In the rows, 128 means zero.
The rows below come in pairs that one turn or mirror swaps. Which row does each named row swap with?
zavog: [143 132 130 135 156 134 115 125 123 147 158 129  94  94 116 144  56 146
 144  92 141 113 161 121  67]
sife: [168 118  99 142 174 133 125 177 125 144 148 138 107  93 146 105  86 122
 133  98 110 113 131 125 140]
tapev: [162 102  97 151 168 141 130 164 128 129 141 153 118  91 143 104  90 121
 139 113 104 105 131 132 128]
Sot: [100 133 134 116 107 122 131 165 108 148 161 111 114 124 133 119 125 155
 162 121 138 143 172 130 127]
sebi: [111 139 131 109 119 127 123 162 122 130 161  97 124 129 130 119 123 142
 160 122 143 133 158 127 146]
Guma: [111 115 133 181  95 132 109 128 114 149 134 115 112  99 130  80 139 152
 132 105 118 137 151 119 114]
guneb: [146 115 133 139 142 127 110 113 127 152 155 130  95 105 129 133  52 140
 123 104 128 107 154 117  66]
desug: [111 141 142 113 129 119 123 167 115 169 162 112 116 130 138 108 120 147
 164 133 138 142 160 116 144]
kofur: [ 96 117 124 184 156 130 132 132  84 120 161 115 145  95 143 123 107 112
 112 123 119 135 146 101 107]
mak: [168 126  90 155 170 135 130 164 129 141 143 148 102  94 148 111  89 122
 144 105 107 112 122 132 132]
Begas: [144 119 130 134 136 140 116 119 121 147 155 128  92 110 128 126  65 146
 142  97 146 101 153 112  57]
fafu: [111 151 128 124 125 125 132 157 119 154 148 105 123 115 136 109 127 155
 155 133 112 144 183 143 140]
narem: [112 145 140 113 108 111 127 160 114 143 168 107 129 121 126 121 121 150
 151 113 123 153 159 119 142]
bamam: [ 89 114 121 179 160 142 133 133  93 127 160 114 137  86 142 117 120 115
 111 118 130 142 148  92  97]
fefel: [161 127 106 148 183 136 136 158 131 133 151 141 113  85 147 100  93 130
 145 103 102 112 124 135 135]
sor: [ 92 119 133 184 157 138 137 133  93 128 163 111 140  96 148 116 116 105
 119 115 132 144 152 104  94]
dafo: [161 119 102 157 171 139 131 169 130 136 150 136 107  75 138 105  84 125
 133 102 111 102 131 128 133]
bur: [153 117  94 149 162 138 126 159 132 120 147 140 117  72 139 102  95 119
 133 105 111  97 140 141 126]
rera: [135 131 134 166 121 110 109 145 128 182 128 111 130  90 128  98 154 147
 123  85 121 148 141 102 111]
dabut: [107 143 131 108 124 125 115 175 124 163 145 124 128 139 136 113 135 141
 146 122 138 143 155 124 136]
nofa: [149 122 126 116 144 146 111 106 121 151 165 130 106 102 137 139  65 136
 139  96 138  95 138 111  81]
zudor: [115 137 104 150 169 134 116 146  96 169 141 138 129 162 139 146 110 131
 130  94 127 145 151  91 136]
poz: [131 124 129 179 109 112 112 151 123 175 127 114 109 106 119  91 149 152
 133 105 126 155 137 108  98]
Kub: [112 126 100 148 180 136 122 140 104 178 137 129 121 157 127 137 108 118
 130  94 134 143 138  81 117]
ler: [131 112 152 150 109 123 112 146 140 172 131 105 112 104 123 110 152 148
 130  90 118 131 142  87  92]
gup: [108 152 146 105 111 118 134 154 124 133 149 119 118 119 142 110 126 143
 156 128 129 152 157 130 120]
nasot: [148 116 127 138 142 135 117 103 123 149 167 132  98  98 110 136  74 145
 139 103 140 112 151 113  61]
babo: [124 136 105 150 179 143 125 145 104 180 137 143 116 147 130 145 115 122
 134 100 125 145 156  94 142]
Tama: [ 83 113 124 168 159 134 146 137  88 127 157 110 147  93 137 124 119 113
 121 119 135 138 156 109  98]
limav: [138 129 132 176 125 111  96 135 136 167 115 103 117  98 118 105 153 141
 127  97 135 146 142 113  95]
sel: [110 128 134 115 130 103 120 160 126 156 145 107 116 118 143 116 118 153
 165 124 141 147 152 138 155]
lunot: [ 83 118 126 176 159 138 125 136  92 115 156 115 145 100 139 120 106 106
 117 118 119 141 154 104 102]
sut: [ 93 105 130 182 159 131 127 138  91 130 158 107 138  96 152 123 117 119
 112 123 132 143 146  92  91]
kaz: [133 125 127 170 108 132 112 134 132 184 126 119 112 110 133  90 147 160
 132  98 122 141 124 102 112]
bibu: [156 127 101 144 176 131 133 157 134 143 141 130 108  81 148 111  86 118
 143 107 106  92 130 142 131]
lib: [147 122 117 146 143 128 112 108 111 142 163 128  98  90 131 142  72 145
 135 100 137 112 153 112  54]
Buno: [136 118 118 138 141 129 131 118 105 146 159 133  97 103 132 134  53 137
 136 102 138  96 152 109  62]
Zaz: [161 112  99 141 176 134 128 153 133 131 154 137 109  94 154 102  78 129
 140 105  92 115 128 135 128]
diz: [163 123 104 148 180 133 126 150 119 142 152 158 115  82 149 109  84 111
 141  97  97 120 132 128 127]
Baza: [102 135 150 106 111 107 130 152 115 142 151 107 127 109 139 130 118 149
 146 127 118 153 156 135 129]
pum: [106 143 130 111 110 138 117 155 122 144 152 125 117 120 137 103 121 146
 155 116 116 145 164 116 157]
zesu: [117 112 132 160 118  97 117 128 126 174 115  99 104  90 123 110 143 152
 131  99 117 145 142 101  89]
buduk: [123 132 105 147 174 134 117 142  96 171 141 142 117 160 133 142 105 122
 137  96 133 146 138  79 112]
tivuf: [143 129 134 140 139 128 116 111 123 140 168 125 103  90 127 147  58 135
 135 106 139 112 151 112  65]
sab: [159 119 107 150 160 124 131 162 121 127 142 149 105  84 146 109  95 115
 124 109 105  93 126 129 139]
nosi: [ 86 120 134 178 152 135 132 140  94 118 155 101 132  92 148 126 113 127
 117 115 125 128 151  86  85]
rofe: [139 121 135 152 143 127 111 114 114 143 165 119 101  96 124 135  57 147
 138  95 140 112 165 121  61]
bez: [168 121 108 145 174 124 129 154 129 137 144 140 122  78 145 106  88 116
 134 104  99 114 140 144 137]
lal: [146 128 125 122 159 124 110 118 136 163 156 129  97 101 122 135  69 136
 147  95 148 107 156 113  68]
geto: [155 133 100 139 171 122 127 171 129 133 141 146 120  87 145 103  87 119
 139 117 100 103 127 131 134]
tikob: [127 120 131 158  97 127  94 127 127 151 126 108 118  91 134 104 141 162
 116  82 139 144 141 108 103]
Taz: [154 114 100 154 173 126 122 146 123 138 130 144 109  77 154 114  89 119
 139 118 104 105 130 150 112]
dibav: [145 126 133 131 142 151 109 116 129 147 156 132  94  92 126 139  70 133
 135  94 138 107 152 120  64]
fila: [129 125 127 185 110 120 119 123 125 161 123 108 122 119 121 111 148 169
 123  84 119 143 140 111 109]
der: [115 140 105 148 168 131 132 147 103 173 136 135 123 163 134 145 111 112
 130  84 134 138 147  92 118]
Duso: [103 115 131 190 168 138 131 138  92 127 159 108 146  95 144 118 113 120
 113 118 127 141 149 102  89]
Vaz: [117 121 135 171 117 111 118 125 125 163 143  96 138  95 120 106 160 153
 127  96 126 141 146 118  95]
vapo: [118 136 140  92 132  96 120 154 116 165 136 101 113 124 136 123 121 144
 148 106 121 159 150 108 136]
deget: [146 136 130 128 157 128 113  99 112 151 164 133  89 101 128 131  70 147
 147 101 141 117 155 112  66]
zeva: [143 124 137 136 141 134 119 117 122 150 150 133  94 104 117 141  61 142
 122 102 143 105 155 116  62]
Metik: [103 137 105 145 173 131 123 147 106 172 136 144 122 155 130 148 109 122
 138  91 129 135 148  88 125]
fenif: [129 106 142 164 105 109 110 138 123 178 131 117 118 113 126 106 145 158
 128  91 137 147 139 101  91]
noves: [111 142 130 118 122 114 127 162 111 145 158 112 141 117 146 108 123 156
 148 120 123 156 161 136 149]
Naru: [147 128 128 128 154 126 113 109 122 149 156 128 118 101 125 137  55 146
 138 104 139 112 157 105  62]
Vuf: [132 123 129 173 107 114 113 140 114 153 125 106 122  92 121 113 156 156
 117  85 111 145 149 112  94]
deg: [123 134 110 144 175 137 125 157 102 168 143 141 129 164 128 148 104 124
 128  93 134 136 149  89 124]
Lis: [139 128 133 168 106 113 132 121 138 174 121 116 116 107 120 100 151 145
 129  95 121 133 133 105 114]
zukob: [107 134 154 108 130 118 124 166 123 145 152 109 121 120 146 113 119 139
 144 136 138 161 151 116 137]
sus: [114 141 109 149 174 140 118 147 107 180 131 146 133 150 132 133 117 119
 132  83 139 136 140  81 118]
baf: [160 124 101 143 172 127 120 165 126 144 154 154 114  93 152 118  85 115
 144 116 108 102 131 126 143]

diz is swapped with Buno
fenif is swapped with noves
deget is swapped with sab
babo is swapped with nosi
Guma is swapped with vapo
bur is swapped with lal
mak is swapped with tivuf
Taz is swapped with nofa
limav is swapped with sebi
kofur is swapped with buduk

The rows below come in pairs that one turn or mirror swaps. Which row does each named row swap with?
Salep: [113 146 122 152 129 132 145 133 139 134 111 114  84  96 118  97 150 167
 156 108 152 125]
gugut: [117 122 150 194 108 135  99 131 133 106 141 119 104 108 133 131 153 142
 120 144 123 146]
Vov: [106 108 126 134  83 143 130  92 121 118 122 125 128  94  94 136 156 177
 122 118 119 129]
sogo: [ 81 123 136 146 102 104  93 142 122 132 121 138  88 121 129 139 155 136
 144 100 146 135]
Leza: [119 163 112 149 123 135 121 127 156 145 132 166 155  91 119 143 139 105
 107 122  97 149]
tob: [ 82 117 140 135 116  99 147 114 144 120 127 180 124 107 123 113 133 152
 168 137 123 134]
gofe: [102 122 106 154  98 143 142 158 113 122 145 171 127  99 139 155 143 132
 116 129 132 130]
fuzu: [154 132 123 132 150 142  72 127 129 125 125 157 121 121 117 135 140 146
 166 123 113 126]
Guba: [102 139 105 117 141 144 113 128 110 154  98 141  79 117 130 129 144 118
 153 128 144 130]
rumo: [124 116 154 136 108 112 100 129 177 134 102 148 114 133 129 153 144 161
 130 123  99 137]
danat: [100 149 162 160  99 105 156 120 151 118 147 132 117 113 100 113 155 127
 134 115 121 134]
Kevo: [105 149 134 110 130 120 136 105 123 112 131 146  85 111  94 141 132 182
 106 131 116 117]
fabun: [ 88 147 139 128 117 132 110 136 104 126 131 137 126  84 163 136 164 133
 128  99 126 164]
leni: [104 155 127 102 140 118 137 118 155 138 114 154 113 119  85 124 180 138
 144 128  91 115]
Sib: [130 135 140 140 149 130 100 140 151 145 152 142  98 102 140 127 134 124
 163 134  83 131]
sozo: [124 146 143 128 123 139  92 129 127 109 112 124  79  70  95 108 132 129
 137 131 108 139]
zefef: [144 155 102 177 119 111 144 132 143 122  92 144 113 104 138 147 147 109
 126 145 122 140]
gor: [ 88 137 147 111 158 134 124 138 106 131 130 144 107 126 134 124 120 135
 127 161 123 152]
ran: [ 95 148 141 134 138 146 140 144 135 109 130 110 124 107  82 126 118 104
 135 133 124 140]
Tavib: [ 87 164 132 130 124 139 156 134 160 148  98 120 139 114 121 136 125 137
 130 135 145 127]
Feb: [120 134  80 141 103 128  65 121 122 122 121 157 116 117 105 123 139 160
 134 115 111 134]
panot: [149 141 114 120 124 124  85 145 135 122 102 124 135 116 127 128 174 139
 158 103 126 120]
Kitog: [143 152 120 159  87  91 115 111 131 126 113 139 115  76 135 161 140 147
 136 132 127 125]
fived: [114 151 109 159 101 152 136 147 111 130  97 134 116  86 160 135 172 155
 144 117 123 122]
vigap: [107 138 119 148 141 107 120 123 152 120 131 144 134 138 127 102 125 149
 174  92 112 112]
rosam: [ 91 143 110 155 126 170 110 111 117 144 161 149 147 113 108 148 147 167
 140 117 122 132]
Lasar: [ 96 147 152 135 104 117 118 141 154 110 111 143 105 131 123 114 137 168
 152 120 116  86]
Seri: [121 157 106 158 121 114 113 117 129 113 109 138 117  98  81 143 201 133
 135 114 131 138]
dek: [117 122  71 145 135 125 126  76 130 121 111 149 135 105 141 126 122 141
 139 119 123 142]
vonid: [120 165 108 144 126 146 126 107 127  90 139 123 129  66 108 115 175 138
 113 122 124 129]
dedi: [107 146 131 134 124 165 123  88 124 104 124 131 151 117 130 160 120 132
 108 130 119 116]
sufim: [106 147 116 128 124 144 135 108 117 119 114 159 139 103  96 180 147 179
 118 127  95 141]
vofu: [126 143  98 187 149 121 144 131 147 107 119 164 109 112 137 117 164 141
 140 143 109 112]
fab: [112 134 146 107 141 106 122 141 121 128 134 138 152 139 142 129 119 151
 137 132 126 128]
pusaf: [115 146 111 150 117  98 121  90 138 127 104 148 107  98 103 139 149 141
 124 129  58 148]
Govis: [ 99 149  86 177 124 104  98 115 121 123 108 138  98 109 109 148 136 134
 139 111  86 139]
nel: [104 150 116 117 111 157 145 132 140 129 137 143  98 150  98 154 133 139
 140 147 129 149]
kevun: [ 81 139 154 133 151 137 147 126 149 136 132 114  88 126 113 119 141 136
 106 110 104 140]
febok: [ 99 117 119 119 105 148 138 117 128 121 140 102 125  94 105 130 148 106
 114 124  85 136]
Luv: [ 97 115 101 127  88 124 125 110 121 115 125 166 146  98 115 160 125 130
 110 119 130 151]
kupaz: [100 131 114 137 140 117 112 113 111 113 140 149  81 130 138 123 159 142
  94 105 140 135]
Bul: [137 156 138 129 174 107 126 119 138 120 121 150 134 111 109 131 128 111
 136 137 125 108]
tig: [106 121 112 156 132 135 128  98 136 152 110 131 136 106 134 127 169 151
 145  79  89 112]
Misu: [114  83 117 106 105 131 136 110 142 122 103 136 126 113 136 110 157 135
 134 144 115 132]
dimeg: [127 154 124 167 120 175 101 131 122 133 140 137 121 114 103 126 164 144
 101 108 143 134]
soz: [118 133 118 129 133 141  96 138 139 118  78 119 102  81 123 119 117 151
 162 143 101 132]
vefa: [100 147 113 164  92 145 123 141 134 111 143 116 128 113 156 127 169 153
 124 109  83 137]
zup: [104 149 110 148 135 128 120 139 142 135  79 127 106 110 145 101 131 119
 117 161 101 128]
Gofat: [ 94 100 127 149 129 123 127 114 151 113 116 140 131  93 169 117 139 168
 135 138  98 148]
reniv: [124 139 133 132 177 144 122 121 171 107 105 143 127  91 107 108 168 141
 147 136  98 132]
dapep: [131 172 142 129 126 129 105 130 119 143 127 161 131 103  94 119 137 156
 144 167 140 131]
lam: [128 138 135 139 129 135 149 115 173 150  94 143 148 144 106 115 142 153
 123 145 109 125]
rer: [150 144  89 134 119 142 131 137 116 131 133 160 128  84 108 161 174 134
 137 138 117 153]
nube: [116 139 170 122 112 153 123 120 137 127 132 149 128  85 130 135 174 180
 129 106  98 137]

febok is swapped with Kevo
Luv is swapped with gor
Kitog is swapped with Sib
dapep is swapped with Leza
ran is swapped with sufim
dek is swapped with Guba
dedi is swapped with nel

